One vector is turned by the same rotation once a tick. Each row is the vector after some number of ticks, and that number follows the row.
The counts run from 0 to 425.
[  5  -8  12  -3  20  -1   8  -1  -3   4  13  -2 -12 -10   7  -7  35  -7
 -12  -1  10   8 -12  -6   0 -20  13   7  -1  -5  14  14   6 -25 -17 -33
   1   5  11  12 -15 -26  -2 -15  19   9]	125
[ 17   9  10 -14 -19   6 -13  11  22  24   3   2   9  -7   1   9 -10  18
  -3 -13  -4 -23  -6 -10  21   8 -13 -11   1 -19 -20 -12   5   7  -2  10
 -14   3   8  -7  10   5  14   3   3  14]	277
[ 20  11  -1   1   1 -14   7 -15  -5  25  -8  -4 -22 -24 -25  13  16  -4
  14 -10  -6  -5   4   6 -11  -5   0  11   8  15  18  -9  -9  -4  -1   4
  -7 -26  15  -6  -1 -25 -16   0  -1  11]	79
[ 10  17 -26  -2   0 -13 -13   4   4  -8   9  12  -3 -14  -1   4  -5   0
 -24 -12 -21  12 -14  25  -2  12  -8  -5  -4  24   5 -16   6  -9 -12   2
   5 -14   5 -11 -22   6  -5 -10  12   6]	46
[ -7   3  -6  -7   1 -12  -6   5 -11 -30   4   2  22   1  17 -13  11  -1
 -17  -4  -4   8 -26 -12   2 -11  -1  -6  -9  -3  -5 -20  15 -15 -13 -29
  20  13   3  -1 -25  -4  -7 -15  18   9]	408
[ -1 -14  -2   7   2 -16 -22  19   3   3  19  24   5   3  18  -9  10   1
   2  -8  18   2  -4   8  -2  18  -3 -10  -5 -38 -10  -7   4   6 -14   1
  -5   1   7  -4   2 -11  22  -3  -5 -14]	314
[ -7 -12  25  -4  -5  -4  28 -19 -19  -4 -26  -5  -1   1  -6 -15  13   1
  19  17   4 -13  -6 -24  -5 -13   3  13  20  -6   7   1 -17  16  10 -11
  -4   2  -3  11  12 -23 -20  -1  -7   3]	377
[ 19   8  16 -14   9   8  -6   7  15  17   7   8  -5  10  18   7  -8   1
 -16   3   8 -14 -24  -7  -1   3  -5  -5  16   2 -24  -4  10   7  -7  -6
  -4  17  10 -17   4  18  24 -22  22  16]	300
[ -4  -9  -4  18  -9 -16  -4  11  10 -11   3  20   7 -11  14 -20  -8 -11
   6 -15  11  21  12  20 -12  23   5  -1  13  -7  10  16  13   6  11   5
  -4   3   9  -4  23   9   5  -3  -6 -28]	39
[ -7  10   2  18 -20  -3 -28   2   1  -8 -11  -9   4  14   2  -3 -13  -2
  19  -8   6  -1  18 -18   3  -2   4 -11  -8 -23 -30 -21   2   7  24  15
  -3   6   1  -2  -6  -1  15  -2 -24 -20]	179
[  3   4  -5  12   1 -13 -23  -2  -9   2   8  -2 -13 -13 -19   2  24  -3
  21 -13  -7   9  18   1  -4 -10   0   6 -15 -10   4 -18  -7  -8   6   1
  -7 -21   7  -8 -18 -39  -6   2 -20  -5]	357
[ 18   1  21 -19   1   5  -5  -4  10  23  10   5 -14  10   3   8   4  14
  -9  12   1 -27 -21 -15   9  -3 -18  -3  11 -14 -27  -8 -16  11 -13   1
 -15   5   2  -6  -1 -10  23  -6  11  14]	96
[ -2   8 -24  13   6 -13   6   9  -3 -33  -7   1   4  -5   3  -9   3 -21
  -8 -15  -7  16   6  10   2  -4  18  -8  -7  -1  21  -7  23 -16  -4 -14
  26  -7  17   9  -7   4 -14 -18   8 -10]	223
[-16  -8  19  13 -24  -3  22 -10   9   2 -20  -1   5 -15   9 -27  -1   0
 -24   6   5  12   7  -3 -14  10  11   1  10  15  16  17   5  -9   2 -10
 -11  -1 -16  28  11   2  -3  10  -1  -7]	419
[ -7   6  -1  -5  -9 -13  19   2  -7 -25 -28   6  19  17 -15  -2  -3   5
 -18   6 -15  -5 -10  -5   7   8   7 -15  -2 -30  -4 -12  -4  15 -11  -6
  18   9  -5  35  15   4 -12  -5   5  -4]	205
[  0 -13  12   0  12  -1  24 -10 -14  -2  -7   2  -6 -12   2 -25  31  -3
   5   4   9  14 -16  -5 -14  -5   5   9  17   4  23  16   4 -11  -3 -29
   0  12   7  11   6 -23 -18 -16  10  -4]	126
[ -7   8   0  -7 -12   4   4  -7  -1 -19  -9  -3  21  -9   4 -13  11   6
 -36  -2 -14  12 -19  -7   8   1  -2 -12 -10  -2   2 -10  14 -19 -21 -26
   7   5  -7  25 -17   8 -12  -4  16   8]	413
[ -4 -28  22  -3   9  -3  27   5  -1   4  -1  19  -4   3   9  -9   8  -4
   1  10  20  -3  -8  11   4  16   5   2  19 -23   4  28 -13  18  -5  -9
  -4   6   9   8  31 -12   8  -4   3 -13]	308
[ 17   8 -11 -11   5   4   8  -2   9  10  -2   0 -12 -27  -6   2   7  -1
 -28 -10 -17  10 -11  20   8   2   1   8  13  32  13   3   2 -15  -7 -10
  -7 -16   9  -9 -15   4 -14  -9  20  20]	51
[  9  -3  25 -11  -5   8 -11  -8  -2  18   3  -9   0  -9   9   4  16   6
  17  -1  13 -17  -8 -35  10 -30   3   0   7  -7  -6  -6   4 -13   0 -22
  -5   1  11  -1 -16 -26   4   2   5  24]	375
[ 12   0  10 -14 -16  14   0   3  19   6  -5   7   6   9  -8   5 -17  15
  -4  -3  -8 -15   2  -1  21  20 -10  -7  15 -23 -23   0  -9  28  13  22
 -17   4   1  -2  26  11  16   1  -3   2]	276
[ -2 -17  -3  -9   5   3 -20   0  -3  -7  27  10   6  -2  22 -21  12  -3
   7  -5  12  17  -8   1   8   5 -14  -1  10  -9 -11   9   5   2  14  -6
 -16  15   4 -34 -17  -8  10 -14   0  -8]	337
[  7   6   3 -10 -11   8  22   8  15   4 -10   8  16 -17   2   4  11   8
 -33 -12  -9  -3 -20  11   9  14   9  -8   4 -11  12   6  17  -7 -23 -19
   5   0   6  24  12   4 -12   1  18  17]	28
[ 16  11 -16  -2  -3  -1 -23  10  28   7   6   3 -11 -13  -5  16 -14   4
 -26  -7 -18  -2  18   6  18   3   0 -13  -7   6 -13  -5  -1  -3   6  16
  -8 -16   4 -17 -17  10  20   3   1   9]	254
[  4 -10   9  11  -4 -24 -10  23   8  -1  11  27   6 -22  20   0  -1  -8
  -9 -15  22 -11  -3  16   0  14   4  -1  -5  -8  17  -5   3  -4 -20   4
  -3 -30   7  -8  -1 -11  25  10  -5   2]	36
[  6 -15  20  -2  24   1 -10   1   7   9  13   4 -18   4  15  -1  21 -13
 -10   7  23   0 -10  -9   2 -13  13  -3  -3  -6  -5  13  -1 -14 -14 -18
  -3  -1  11   1 -22 -21  25 -13  13   3]	124
[ 14  25  11  10  -5  -1  16 -15   6   4 -29 -15 -17  19  -9   6 -18  -6
 -12  15 -13  -5  14 -10 -10 -13   9  -3  14  27 -13  -7 -12   9  16  -2
   0   6  -4  18  10  15  -7 -18   2  -1]	187
[ -7   4  -9 -22 -21   5   3 -19  -5   0  -6   6   7 -12 -21 -18  17  22
 -20   8 -26  18 -23   3  -2  15 -25   8  10   3  -1  -8 -14   7  -5  -2
 -18   8 -15   7  -5 -12 -24  -5   1   1]	344
[  4  10 -24   6   1   2  -6 -15 -11 -14  -5 -10  -6  15 -30   0   9   1
   8   2 -25  22  10   3  -6  -9  -6   5   4  -8 -15  -9  -8   9  29   9
  -9  15   9   1   2  -8 -23 -24  -2 -17]	363
[  8   6 -21 -10   5   2   8  -2  16  -3   0  10 -16   2  -4  -2  -6  -5
 -31   5 -19  17   8  26   6  22   1   2  11  12  -1  22 -11  13   9  15
 -12   2   4  -8  12  21   1 -16  12 -16]	48
[ 24  16   4 -11 -27   4   3   4  16  25  -3   2   6 -14 -11  17  -5  22
  -4 -18 -12 -23 -15  -4   6   2 -12  -3   9  -5  -4 -26  13   0 -13   1
  -6 -13   4   5   7  -1  -8   6   3  31]	278
[  7  11 -14  11  -7  -6   4  -6  11   7  -7  12 -10  -3 -13 -13  12   6
 -24  -9 -15  26  -9  27 -19  21  -3  -2   6   5  -1  -4   6 -11 -15  -2
  -7  12   0  18  15   2 -17 -12  10 -11]	321
[  8  -7  -8 -17  -6  -6 -11  12 -12  -7  13  12  12 -14  15   1  -6   1
  17  -9   4 -23  -9 -11  17  -4 -10  -1   6  -4  -2 -22   3  13  12   1
   5 -14  15 -46 -14  -2   4  -3   1  12]	268
